In the rows, 128 means zero.
The rows below come in pairs that one turn or mirror swaps. Which row does each named row swap with?
vipat: [149 139 149 110 154 133 133 125 141 132 126 126 119 132 141 139 175]
givi: [155 140 156 116 146 121 133 119 115 127 106 104 118 124 159 120 165]
fopa: [158 113 151  96 108 126 149 148 127 124  95  97 130 118 129 125 140]
Vaze: [113 119 138  86 116 136 131 147 147 126 107 114 121 103 149 114 144]
mugi: [170 115 121 110 128 123 141 111 137 136 108 156 119 129 128 100 141]
zaset: [147 125 126  98 121 119 144 139 128 138 124 125 123 146 131 141 125]
tomun: [170 112 132  79 121 149 138 130 134 123 102 135 144 124 158 114 159]
Loded: [147 150 139  99 127 110 158 141 140 136 119 142 125  99 119  96 149]
Vatek: [160 124 128  81 131 147 135 126 147 118 102 131 135 127 166 115 164]
zito: [150 112 138  87 121 113 137 104 115 135 133 107 127 112 147 101 141]
fazu: [139 141 157 100 128 107 136 125 152 148 113 135 119  92 117  98 156]
sibef: [136 121 127 125 130 128 139 136 129 129 113 127 125 139 126 152 140]
deg: [159 113 119 127 126 108 138 116 154 142 110 142 120 129 129 110 165]
rasen: [140  99 134  96 109 112 137 114 125 126 124 104 127 117 135 108 131]
ruk: [160 124 117  86 117 142 129 126 136 129 115 127 140 126 172 114 151]
fen: [116 115 141 102 117 140 125 151 144 131 113 118 128  98 142 109 149]
Sov: [132 133 143 108 150 101 144 129 125 149 108 145 120  97 129  99 140]
fizu: [172 114 128 107 140 123 151 103 130 138 106 156 132 114 125 109 162]
ruzi: [152 119 151 103 118 113 145 140 121 114  95 106 134 129 132 132 126]
votir: [130 132 150 104 138  97 133 128 148 151 115 128 115 101 125  99 156]
dusi: [155 119 152  95 116 115 156 148 132 123 105  99 146 121 142 114 129]
losu: [163 148 152  95 135 120 154 143 131 149 130 112 127 117 141 137 165]
Babi: [108 124 141  94 120 133 118 136 137 134 109 118 128  98 149 112 152]
Miset: [145 101 150  89 107 119 134 117 128 136 120 100 133  98 133 105 157]
keta: [146 128 138  98 134 136 130 101 115 102 110 139 146 115 136 111 155]
Nul: [165 100 120 117 134 123 148 126 140 145 101 148 118 129 136 103 151]
Lan: [135 141 137  95 127 104 146 133 134 151 109 145 130 100 125 101 125]
Rul: [135 147 148  94 138 100 141 138 145 146 105 141 130  94 127 103 154]
Gobaz: [132 122 140  99 124  98 142 118 136 153 115 135 124  89 115 105 146]
guve: [143 116 160 101 131 136 137 106 132 102 106 129 148 110 118 118 162]
vidil: [168 126 126  86 128 141 127 131 138 122 111 136 148 127 165 113 159]
vona: [146 121 140  88 121 118 148 147 135 135 128 116 122 132 125 137 125]
dazat: [139 137 145 129 148 128 130 117 127 117 105 111 134 126 159 114 160]
fuv: [120 127 148 101 115 150 132 146 148 122 107 120 135  97 141 119 155]
Tiga: [147 145 163 106 145 135 142 136 140 142 124 119 120 127 132 139 176]
Ner: [142 142 161  95 148 140 150 146 133 139 113 122 129 113 129 140 168]
bip: [143 151 136 114 143 124 122 117 114 119 103 114 125 124 158 122 161]
gagus: [173 103 140 106 141 109 146 122 146 148  91 146 134 122 128 112 156]
mele: [173 113 129 102 138 123 152 124 138 127 103 158 124 133 124 102 145]
Limed: [146 116 118  99 132 119 134 134 126 149 115 119 126 140 142 146 135]
guzon: [168 108 141 122 139 127 143 115 150 151  97 145 124 123 135 108 169]
bizu: [152 136 159  99 142 136 139 104 128 104 114 126 141 110 134 110 170]

Swapped with bip: fopa
Swapped with Rul: Nul
Swapped with Tiga: zaset
Swapped with vidil: fen

